One turn moves each row of this set onto another row. After a few examples, where does it send each row asked below?
pafu: [-41  -2  -1  19   7 -14  16  25 -30  -1 -32 -27   8  12]
sogu: [-22  11   0  24  36 -17  19  11 -28   5 -15  17  -1   6]
mun: [-36   4  31  37   7 -20  -9  15 -24 -28   7 -18 -11  20]
nito: [ -2  -9  20  32  26  -3   8  51 -15   5   0 -18   5   4]
Fasu: [  0  22   3  -7  14 -23 -25  22 -15  -3   7   1  14  -2]
bip: [ 13  -8  32   5  23 -17   7  16 -13  20 -26   6 -11  -6]
gid: [-16  -8  12   3   7  14 -27  11  -9 -25  -1 -20  16  16]
vade: [-25  -2  28  14  43   9   9  37   5 -10 -28 -11  -4   4]
fus: [  2  13  -4  -6  14 -19 -19  27 -11  -3   9  -4  18  -1]
goz: [  2  10  24  19   6  -6  -5   4 -26 -13 -38 -39  12 -21]
daf: [ -5  -9  17  13   4 -26 -15  42 -26   9 -25  -7 -18 -19]
godo: [ -8   3   1   4  29   7  -2  -5 -31 -27 -29 -13 -11 -23]
nabu: [-2 -6 28  3 19  0  3 17 12 -1  3 -2 -8 32]
bodu: [-22  21  30  12  -5   7  10  -4 -13 -28  -2 -31 -15   7]
febe: [-19 -11  28  21   8 -14  19  19 -47  -5 -36 -13 -13 -10]
Teve: [-33   5   5  10  -8 -11 -11  -1 -49 -15 -12 -11   7   5]
fazo: [-27   2   2   6  30 -12 -30 -15 -27 -12 -16 -13   3  19]
Vemo: [  4   5  17  15  16 -11 -12   3 -24 -10 -37 -39  10 -23]
zin: [ 14  -1  26  -6  23  -1  -5  13  -6 -36 -10 -30  -1  21]
mavis: [ -2  17  32  18   1  -8 -31  12  -9  10  15 -14   0  -4]
big: [-15  21   1  12  16 -24   8   0 -20  10 -18  -1 -36  17]
vibo: [ -6  17  52   9   4 -24   2  18   3  -3 -14   8 -10  13]
zodo: [ 11  17   6  -9  13 -19 -24  25  -7  -4   2   3  11   0]
febi: [-20  -3  24  15  36  10   4  45   4 -15 -30 -17  -6   2]
Tisus: [-20  -6  30  17  30   3  11  45   6  -9 -33 -14  -8   0]
tafaz: [ -6  19   5   8  20 -21   7  -1 -27   8 -19  -2 -40  11]
rez: [-18  14   0  12  14 -30   5   0 -28  14 -20  -4 -34  10]
vago: [ -4   3  15  13  16  -8 -11   4 -29 -13 -36 -43  18 -16]
zuri: [-32   8  33  27  13 -17  -5  12 -22 -35   5 -18  -8  32]
Vil: [-34   7  33  32  11 -21   2  16 -25 -32   3 -26 -11  23]

gid -> febe
godo -> nito
Now these:
fazo -> daf
vago -> Tisus
fus -> goz
big -> Fasu

One turn moves each row of this set onto another row. After a few examples, where does it send each row asked below?
Nel: [  5  -1 -32   4 -12  17  -6  27   7  -3  12 -14  -2  25 -10]
vike: [ 11  24 -24  -9  -7   2  29 -10  30   7  11  -6 -25 -28   3]
San: [ 29   8 -21   3 -20  33   4  -2  33 -22  -3   4   6 -12   7]
Vosa: [ 30 -12   2   1  13   4 -14 -10  17 -25  20  13 -28  -3 -14]
segez: [ 22 -11 -36   7   1  41   1   6  -5   1  19   3 -28  -4   9]
mig: [ -6   8  -5   1  14 -21   9   0   1 -31  14 -23  -6   7 -18]
rozi: [  3  -4  24  22   4   8  -1  18  16 -11  -1 -20 -26  -5   9]
bupug: [ -3   2   4  11  15  18   1  -7   0 -33   4 -12 -37  -9 -27]
Papo: [ 10  -2 -25   4 -23   6   2 -10  17 -22   3  13  15 -28  13]
Zozu: [ 12   5  -5   4  19  10   8  14  18  -8 -10 -43  -2  17   6]
logup: [ 33   8  -7   5  20  -6   2 -24  28 -15  11 -33 -12   8 -16]
mer: [ 21  -1 -26  -3 -15   5   2  -5  20  24   1 -21   1   5 -29]
Mik: [-14 -19 -18   7  20  20   2 -13 -11   0  -8 -10 -15 -31 -13]
rifal: [  4 -12 -39  -9  31   1 -17  -2   1 -24   6 -14  -6 -14  -4]
vul: [ 20  -9  -4   4 -15  35  15  -8 -25  -1  15 -15 -11   1 -10]
vivig: [  6 -14 -14  18  12  21  12 -27  12  10  -8  -5  -3  27 -12]
fer: [  8   6 -21   2   2   8  14 -31  26 -29 -11   3  13 -24  -2]
Mene: [ 17  25 -25  -1   3  19  24 -13  29   1   0 -24 -29 -14  24]
Deliv: [ 17  -6 -24 -15   7   5  10  23   6   8  18 -12  10 -23 -15]
dep: [-10  28 -24   2 -19 -12  22 -18  21  -6   9  -5 -30  -8   2]
kek: [  3 -17 -18  24   6  26  18   4  -2   9  32   3  -1 -18  -6]
muda: [ -7   0   0  26  -7  -3   7  -3  -5 -19   9 -11 -33  20  18]
ledi: [ 14 -19  -1 -16  -5  13 -16  -1  -2   6 -20  -3 -22 -21 -13]
zomom: [  1 -14 -11  29   6  23  -3  14  33  10   5   6 -14  12  -4]
Logi: [ 10 -21  14  21  10 -16   4 -13   7  -2  11  -6  -3   1  21]
soke: [ 17  -2  -8   3  42   9  10 -19  18 -19  -2  -8 -36 -11  -2]
Des: [  9   1  -2   8   1  16  29   7  24  28 -12  -8 -18   8  -8]
sini: [  6  15 -42   2   3  11   1 -19  18 -13   5 -12 -34 -17  32]
nodu: [  5  -9 -18  -4  -6 -30 -22 -17   3  -7   2 -20 -11 -16 -13]
Fadis: [ 17  -3 -15  19 -17  -1 -10  -6   0  -2  10 -40  -4  19  16]
pebe: [  8  13 -12  11 -14  18  11 -25  10 -45  -8 -13   4  -6  12]
Renus: [ -5  19 -42   4 -26   8   2  -8  15  -4   7  -3 -34  -3  18]
zez: [ 41  -7 -33  -5   1  17 -12  -8  -3  -7  26 -26  -9 -19  -5]
Rem: [ -8 -12 -13  -5  -4 -14   8  -2  -8   4   7  11 -24 -32 -11]
gipo: [  8  14  -3   4 -30  15  12  -6  26 -20 -24  -9   6  -5   3]

mig -> Deliv
rozi -> Mik
vivig -> Vosa
Now these:
Rem -> Des
zez -> Fadis
Mene -> sini
San -> pebe

One turn moves each row of this set onto another row. After a few examples, where does it send each row asked below?
Rom: [-30 -10  -5 -19  25  13  -4 -14 -19  17   6  -9 -11 -24  22   4  14  -2
  -6   6  17  29  34]
Pimas: [-28 -47   4   3  -1  22 -34  -5   4 -13   2 -36   6  -5   6  18   4  16
 -19  30 -27  23  32]
Gofil: [-25 -16 -10 -26  15  21 -11  -8 -18  33   7  -9  -4 -20  24   4  16  -1
  -6   9  28  27  22]
guguk: [-28 -26 -21 -13   5 -10 -33  19 -20 -10  -8  24  27  -8  12  21  -6  -2
   7  34 -28  -7   8]
Kap: [-25 -37 -17 -20 -10   6 -32  10 -23  22 -19  19  33  -8  26   0  16  -1
 -18  42  10   8  10]
bim: [  0  -4  20  -9  18  10 -20  11  19 -18 -15 -18  34 -29  15  -1 -13   4
  11  32  23  -1  10]
zapu: [-28 -19 -20  -9   7 -13 -29  11 -22 -16 -10  24  18  -9  13  17  -7  -1
   6  32 -37   4  15]
zet: [  1   5  21  -4  20   7 -15   0  16 -25 -19 -17  24 -30  17  -6 -15   5
   9  30  11  12  20]
vin: [-25  -1  -4  -2  15  34 -16  17   7   7  -4 -22  23 -22  29  14  -2  22
  -1 -22  12  36  28]
vave: [-38 -14   1 -17  35   7   2  -7 -16   6  11 -12  -5 -28  16  13  13  -4
  -5   7  18  12  36]
fal: [-22 -16 -24 -11  -1  -8 -33   5 -25  -7 -14  26  13  -6  18   8  -6   0
   4  31 -38  18  13]
lepiv: [-30 -25  -8 -28  20  19 -12   4 -14  30  11 -11   7 -21  19  12  17  -4
  -4  10  36   8  16]
zifid: [  7  -6  14 -14   7  18 -28  12  18  -4 -18 -17  35 -24  20  -5 -12   6
  10  33  28   7   1]
mivu: [ -9   4   5  29  12   0 -30  26  -1 -13   2  -3  13  11  21  15  -1  35
  -1  24  -5 -15  12]
rezil: [-23 -28 -26 -18  -5  -3 -40  20 -21   3  -9  24  28  -5  16  16  -4   0
   6  35 -22   0   0]
rov: [-28 -56   1  -4  -5  27 -40   6   7  -3   4 -37  17  -3   5  22   6  16
 -17  32 -15  12  20]
rog: [  2   3  -4  22  -3  11 -41  25  -3   8  -2  -1  11  16  28   6   1  37
  -1  25   1  -1   2]
gev: [-32 -19  -7  -4   8 -10 -14 -10 -28 -10 -22  20  13 -15  24  -3  11  -2
 -20  37 -18  22  40]
vur: [-18 -21 -28 -16  -9  -2 -40  11 -23   5 -13  26  19  -3  20   9  -5   1
   5  33 -30  15   4]
nef: [-29  -1  -1   0  20  31 -12  18   7  -1  -3 -23  23 -24  27  17  -2  21
  -1 -22  10  32  32]
lup: [-31  -4   0   0  22  31 -12  23  10  -1  -1 -23  28 -25  25  21  -2  20
   0 -21  14  23  29]
leg: [-28  -8  -3  -3  17  35 -16  26  10   6  -1 -24  31 -24  26  20  -1  21
   0 -20  19  23  23]
figi: [-23 -53  -2  -4 -11  30 -42   1   5   3   1 -36  12  -1   9  16   6  18
 -18  31 -17  24  20]
mive: [-39 -23  -2 -22  32  12  -4   4 -13  14  14 -12   7 -26  14  19  15  -5
  -3  10  30  -2  25]
golip: [  2  11  -2  27   0   7 -36  16  -6   1  -5  -1   3  15  29   2  -1  38
  -3  23  -9   8  11]
Fipi: [-42 -30  -2  -5  17 -14 -11   4 -21 -19 -15  18  27 -19  16  10  12  -5
 -17  40  -8  -5  35]
bem: [-21 -24 -16 -12  -9   1 -26  -7 -28  14 -24  21  17  -8  30  -9  14   1
 -20  38  -7  32  24]
povi: [-23 -47   0   0  -8  27 -39  -6   3  -3   0 -36   5  -2   9  14   5  17
 -19  30 -24  30  27]
Zizo: [-37 -41  -8 -15   6  -5 -23  17 -18   1 -13  17  40 -15  17  13  15  -4
 -15  42   9 -14  17]
dod: [-31 -53   4   1   1  23 -35   2   7 -13   5 -37  13  -6   3  24   5  15
 -17  31 -21  12  28]
bepu: [ -5  11   4  31   9   1 -29  17  -4 -13  -2  -1   3  11  25   8  -2  37
  -2  22 -12  -1  18]
zab: [-25  -5  -5  -5  13  37 -19  22   8  10  -3 -22  28 -21  29  16  -1  22
  -1 -21  17  30  23]
kiser: [ -4  -1   0  24   4   7 -37  30   0  -1   1  -3  18  13  24  14   1  36
   0  26   3 -16   2]
Zeva: [  9   8  16  -6  11  13 -20  -5  12 -14 -23 -16  19 -26  22 -14 -14   7
   8  30  11  27  18]
Peva: [ 13   2  11 -13   3  19 -28   2  14  -1 -22 -16  26 -23  24 -14 -13   8
   8  31  21  24   6]

rog -> bepu
zifid -> Zeva
rov -> povi
Now these:
bem -> Fipi
lepiv -> Rom
rezil -> fal
nef -> leg

One turn moves each row of this set onto another row. After a few examples, where does it send each row asked below?
Pove: [  4  19  -6  -4  34 -18   3  -4   0   9 -16 -16   3  16 -13  -8 -23   7
  12   6 -36  24   0  -9  14   5  10]
dusal: [-14   7 -18  -4   7  13 -27  22  19 -12  10 -19  11 -14  -7  18   5  -3
 -21  16  20  19  11   7  14   0  -2]
Paken: [ 22  13 -18   7   9   6 -18   7   5  -9  18 -11   5  -4   3  26   3 -12
 -19  14  29  23  13   2  -5 -18   0]
Vevuf: [-33  -6  16 -26   0   9   0  19  -3 -28 -23  -6  -7 -15 -16   6   0   5
   6  15  -2  10   6  12 -17  18 -11]
meza: [ -4  14   3 -13  14  -1  14  20 -22  -3   3  35 -11   5   2   7  11 -15
  -4  16  15  -4   2  10 -32  16   0]
ripim: [ -5  11 -17  22  26   2  29 -20  20 -14  -2  -3   1 -18  18 -24 -16  -8
  14   7   6  22  16   9  -5 -11 -19]
magin: [-36  -4  28 -18  -8 -15   7   4   3  -3 -28 -12   3  -7 -19   7   4 -18
  -2  26  -8  12  -2  11 -14  -3 -15]
Gazol: [  4  11  -3 -17  -2   9  16   9 -17  -9  -6  30 -18  15   6 -21  16   3
  -6  19  -1  -3  14  11 -22  31  17]
bikam: [ 12  -1  16  14 -18   6  29 -14  19  -3  -6  17  -5 -23  24 -11  23   3
   4   0   4  19  24  -1  28  -1 -14]
pidag: [ 23   5  19 -20  -7 -16  15  -5  -4  -5  -1  24 -17   1   2  25  10  11
 -13  10 -19  23  -1 -21  24  16 -11]
duv: [  1  21 -17   8  27  -1  24 -12  14  -2 -17 -17  -3  -5  12 -21 -16   4
  26  14   3  28  43   2   7  -6   0]
vare: [-25  12  19 -39   1  -2  -3  15   3 -14 -36  -3   8  -9 -24  -5  -5   5
  13  12  -5   9  22  12  -1  -2 -18]
dafir: [-28   1  19  -3  -3   4 -10  25   5 -13 -22  -7  -5 -11 -23  10   4  -7
  -3  11 -10 -14   7  19 -15 -11  -8]
ked: [ 11  16  -7  -5  21 -13  21  -5   5   6  -9 -19   8  12 -13   6 -50  -7
   1  16 -25   8  -2   2   7   7   3]
Luzod: [  9  14 -11   0  -3  27 -27  12  28   2   9 -12   3  -7 -16   8  11   3
 -18  31  19   0  21  -9  -5  -3  -1]
Liva: [ 28   8  19  -6   0 -18  -1 -14 -15   6  -5   4 -13   0 -18  19   2  14
  -6  25 -31  17   0  -7  31  12  -3]
Nidu: [ 17 -11   6 -11 -12 -10  19  -7  25  24  11  -5  20 -10   4 -32  -4   3
 -19  16  10 -16   6  10  -1   1  13]
vav: [-24 -19   9 -19  -3  -2   7  -9   1  -6 -33 -10  15 -28 -26  12  -5   1
   8   9  -1   7   4  14 -15  -6 -13]
Votib: [ -5   0  14  -9  -3   7  10 -10  -1  15  16   9  30   7  15 -26  -8  13
 -25  -1  16  -4   8  -3  13  -5  20]
Litu: [  9   2  19  29 -12 -12  14 -12 -10  -7   8  13  -5 -15  17  -6  24   8
  11  16   4  22  13   3  27  -8 -28]
gosug: [ -1 -11  -8 -15   0  15  16 -12   8  27   8  18  14 -17  -4 -17   7   9
 -24  15  17 -20  -1   3  -5  12  13]
tuda: [ 16  19 -14 -12  36  -4  14 -18  15  -2 -14 -10  -3   1 -16   3 -43  -2
   0  22 -25  17   4  -6  -1  10   4]
vodok: [ 23  20  -9 -16   8   3  -1   1 -14  -9 -12  26 -23   9  -8 -12  23 -11
  13  30   6  16  10  -6 -30  13   3]
Moruk: [ 10 -18   9   1 -10  -2  10  -7   4  14  -4  11  13  -5  -1 -33  -5   2
 -14  12  -3 -22  -8   6   9 -20  22]
Ruga: [ 19  16   2  -7  -3 -20   5 -14 -25  14   3  -3 -15  -4 -15  27   8   6
  -8  21 -15  29  -5  -2  30  20 -11]
zame: [  1  -5 -14   0  -8   9   4   6  12  15  11  15  25   3   7 -21  -1   6
 -29  18   8 -14  10  11  21   5  26]
losuf: [ -3  18  -3 -13  24 -21   5  -2  20  -6 -22   2  -5  -4  -7  13 -34  -1
 -10   1 -35  18  -8 -16   0   9   6]
piz: [  5  30  12 -26  18   0   2   9 -25  -3 -10  23 -22  16  11 -25  22  -5
  -2   7   3   7   8   6  -6  12  13]
moneb: [ 14  23 -12  -1   1   0 -21  10  26   7   1 -32   7   1   0  17  11 -13
 -25  27  15  21  13   9  -8  -5  -9]
buga: [ -4  25 -20 -15   4  12 -18  -1  17  -9  14 -17  14  -5 -12  11   7   6
 -25  -2  20  29  32   4   4  -9  -8]
gub: [  4  21 -23  22  20   1  24 -12  19 -14   2 -19 -18  -1  15 -33  -9 -10
  16   8   0  14  20   6  -6  -7 -12]
Zise: [  4   3   6   4  -9   0  37 -16  -9  -3   4  -1 -13 -18  12 -15   6  20
   4   8  11  37  26   8  30 -15 -23]
gigab: [ -4  -2  15  15 -20 -10  22 -17  -5  -1   1   1  -7 -19  10 -20  16  13
  22  26  10  18  14  -6  25   0 -30]
ved: [  9  15   6 -20   4 -16  20   1 -10  -3  14  21 -26   6  -2 -17  25 -22
  -2  23  12  14   8   0 -30  18   6]
Bav: [ -1  27 -13  22  17   4  11  -3  40  -9 -16   0   3 -17  21 -13 -18 -15
  10   3  -1  26  25  -5  -3  -2   1]
nerug: [ 17  11  14  -7  -1 -16  12  -1 -26   4  11   5  -7  12  -8   4  -3  19
  -5   9 -19  41 -12 -11  31   0 -16]

magin -> moneb
pidag -> losuf
vav -> Paken
Now these:
Zise -> nerug
buga -> Votib
ripim -> Litu
Vevuf -> dusal
ked -> gub
meza -> dafir

One turn moves each row of this set onto another row. After a few examples, where does it send each row asked below?
molu: [ 21 -32  14 -11   8  24  -3 -26   1 -29 -35  -8  -2  24   6  -9]
moz: [ 31 -11  50 -18  -4  -5  -2  -3 -25  -7 -22 -21  -8  26   5  20]
rubab: [ 32 -21  10 -19 -14   1   9 -18  -4 -33   1 -13 -48  23  26   2]
Zupib: [  4 -21  18   0   4 -18  13 -15 -21 -62 -15   4  -8  30   3   7]
bedid: [ 28 -35  22 -23 -18  11  18 -20   0 -28   2  -7 -37  14  25 -10]
kebo: [ 11  -6  32 -44  32  20   5   0  -4  -1  30 -12  -6  21  13   5]
fur: [ 34   1  40 -12 -15   2   1 -16 -29 -10 -14 -21  -4  25   5  16]
kogof: [-10 -14  31 -41  26   8   0  -1   0 -21  40 -16   0  10  15  -6]
zubu: [-17   0  29 -31  23  -5 -10  12   6 -28  25 -24 -12  21  13  13]
Zime: [  8 -35  26 -14   2 -21  15  -2  -8 -52  -7   7 -32  38   5  -3]
lar: [-26 -24  27 -21  20  15   1 -11   0 -24  31 -11  10   9  14   0]
Babet: [ -4   6  16 -32  18   8  -3 -10  -7 -27  46 -20  -4  15  15  -4]
kelal: [ 12 -18  12  -6 -12 -13  18 -18 -14 -56   3   4 -28  38   5  -7]
lun: [ 21 -29  12 -12  18  12 -11 -17   2 -31 -41 -12 -13  31   6   0]
vurer: [  4 -26  22  -1  -3  -8  19 -22 -20 -60 -10   8   1  24   3  -1]
Vip: [ 24 -16   2  -6   7  19  -8 -29  -3 -34 -33 -13 -10  30   6  -4]
daron: [-14  14  19 -24   5   8  -4  -6   1 -32  38 -24  -1  17  12   3]
vavis: [ 31 -48  30 -12   1  10  -3 -27 -24 -15 -19 -22 -15  25  -8   4]
nozo: [ -8  -2  21 -37  33  -5 -10   4  -3 -26  36 -21 -14  20  16   6]
semed: [ 40 -42  24 -27   2  -2 -15 -25 -15 -16 -18  -6   1  30   1  15]
Mes: [ 42 -35  20 -24  -8   4 -12 -35 -17 -18 -12  -6   5  27   0   9]
Zimuf: [-20   3   6 -11  15   7  -9 -18  -7 -34  36 -20   0  19  14  10]
led: [ 34 -37  23  -9   5   3 -10 -26 -27 -19 -20 -27 -24  32  -6  12]
sorur: [ 27 -40  25 -26  -4  -2  10  -7   2 -28  -6 -10 -48  20  25   1]
zun: [  8 -38  27 -12 -11  -5  25 -15  -8 -50   1  11 -18  29   4 -17]
zumot: [ 14   7  21 -38  23  23   5 -10  -9  -5  36 -14  -6  23  13   3]
sib: [-25 -15  20 -20  35  -5 -14   3   0 -29  22 -18  -9  22  15  18]
pimut: [-23  -8  34 -26  25  -3  -5  17  -5 -29  21 -24  -9  32   6  15]
tepa: [-24 -15  40 -26   9  17   9   2  -6 -25  32 -18  10  20   4  -4]
Guso: [ 30 -15  52 -17 -13   7   7 -13 -25  -5 -15 -17   3  19   4  10]
gufaz: [ 43 -29  15 -23  -2  -4 -19 -30 -19 -20 -15  -9  -3  33   1  18]
rugi: [  1 -35  29  -5   7 -15  16 -11 -17 -58 -17   7  -4  25   2   3]
kibif: [-18  13  19 -16   6   9  -1  -3 -13 -34  36 -26  -1  30   4   8]
binu: [-20 -12  38 -33  12  11   2   2   8 -24  33 -17   5   9  12  -3]
Sisab: [ 13   7  23 -40  33  13  -1   0  -8  -5  29 -18 -15  28  13  12]
bal: [ 35 -35  21  -6  -6  12  -4 -36 -28 -20 -14 -25 -16  28  -7   5]

lar -> sib
rubab -> bedid
Now these:
vavis -> led
Sisab -> zumot
kelal -> zun
rugi -> Zupib
nozo -> Babet
Mes -> semed
daron -> binu
Vip -> molu
Guso -> moz
pimut -> kibif

